In the data rows, 50 means zero.
Here is a table of points, one per row:
54:47:64:51:28:42:75:17:49:26:74:65:57:53:60
50:54:57:51:70:53:68:49:42:62:40:50:64:61:57
55:48:80:66:57:64:31:17:30:87:33:12:52:44:62
71:66:61:92:88:61:26:45:46:50:45:83:79:24:53
57:42:37:59:56:44:73:41:89:24:69:54:47:68:76
30:47:58:47:59:53:21:78:26:41:17:47:99:50:64
59:40:60:50:19:44:76:6:44:44:57:46:56:47:53
37:65:52:47:45:68:18:67:11:56:36:68:65:21:32
23:42:48:44:44:73:26:75:33:42:32:35:79:37:51
65:44:44:52:60:60:75:54:93:81:63:38:0:72:31
39:47:76:71:67:52:38:45:14:43:9:47:99:46:59
71:56:33:65:59:38:73:47:97:50:73:61:0:56:50
40:71:22:62:85:51:30:87:52:21:27:63:50:62:43
22:48:50:34:58:62:28:72:25:51:14:38:66:57:52
46:39:37:51:23:37:71:51:35:27:43:48:70:77:57
72:69:60:70:55:50:65:45:65:53:66:84:36:19:65
31:57:68:68:47:47:56:27:29:76:39:54:80:45:60
23:42:44:27:40:62:13:82:10:36:28:37:93:49:51
51:49:69:45:42:56:64:18:49:62:59:29:60:49:80
51:42:65:72:58:34:68:25:61:48:37:44:60:63:77
52:58:61:55:32:44:79:25:65:64:74:65:0:40:27
55:65:57:75:40:44:58:36:46:70:64:83:71:25:54
44:36:33:42:2:48:54:46:47:35:43:24:58:70:51
60:37:43:42:58:50:61:63:63:69:46:48:20:74:42
66:50:21:32:22:54:68:68:75:31:78:56:5:58:29
64:62:62:59:63:59:47:48:47:46:53:73:80:28:54
43:58:44:49:56:53:38:68:51:32:48:50:63:50:62
61:45:60:62:42:55:44:46:33:76:57:50:40:39:36
33:42:48:32:28:50:33:63:23:32:35:46:90:41:50
43:45:73:43:39:52:47:25:34:72:46:36:48:32:46
69:60:48:63:54:36:89:51:91:50:65:79:19:56:37
42:33:43:23:20:29:67:73:48:7:69:48:79:53:57
36:52:63:93:99:59:32:49:17:38:41:83:99:16:64
56:63:54:77:63:79:42:65:43:68:47:71:37:22:33
57:46:87:54:34:34:74:8:52:66:56:54:37:56:54
39:34:44:33:31:49:37:44:51:44:35:17:51:70:43
46:28:51:43:33:27:89:36:70:35:66:48:30:87:57
These points spread out most along one direction. For each point below, how far along it does it lie, from 0 to 99? The average is 50, and the first point in the table lies past the average.
80:77:35:90:39:54:51:55:57:43:71:65:12:36:32 66
32:26:30:34:57:34:37:71:33:19:37:31:89:57:62 34
51:63:51:65:60:70:28:71:38:64:36:65:38:41:34 44
80:61:34:43:66:49:65:53:92:67:80:62:0:46:30 78
49:49:56:52:29:61:44:36:35:47:31:30:74:32:44 40
19:26:33:25:26:62:35:73:43:32:22:12:71:78:55 38
54:57:65:63:60:36:34:15:41:81:49:42:50:50:74 50
67:65:23:52:57:40:79:56:92:39:75:64:0:48:46 78
42:57:49:30:99:51:23:99:64:58:61:73:86:35:51 36
28:38:31:24:38:47:32:64:55:21:42:41:68:70:55 44
66:73:48:53:72:59:66:60:82:53:73:69:21:33:46 67
50:50:49:38:28:61:49:48:66:47:68:60:22:43:48 62
69:47:69:83:19:41:76:0:34:34:65:64:60:41:62 58
65:51:58:67:45:58:41:60:34:52:40:61:58:43:32 45
60:66:91:50:65:60:44:27:43:79:78:48:60:26:58 49
45:40:62:35:44:41:73:18:69:87:73:34:0:61:33 75
45:37:72:41:31:59:55:17:38:71:50:29:32:37:40 55
41:38:33:38:42:18:61:68:63:12:58:51:45:67:48 58
46:56:25:41:68:38:28:99:40:17:33:57:82:62:61 34
73:79:58:45:67:65:45:60:69:63:71:67:27:25:31 60
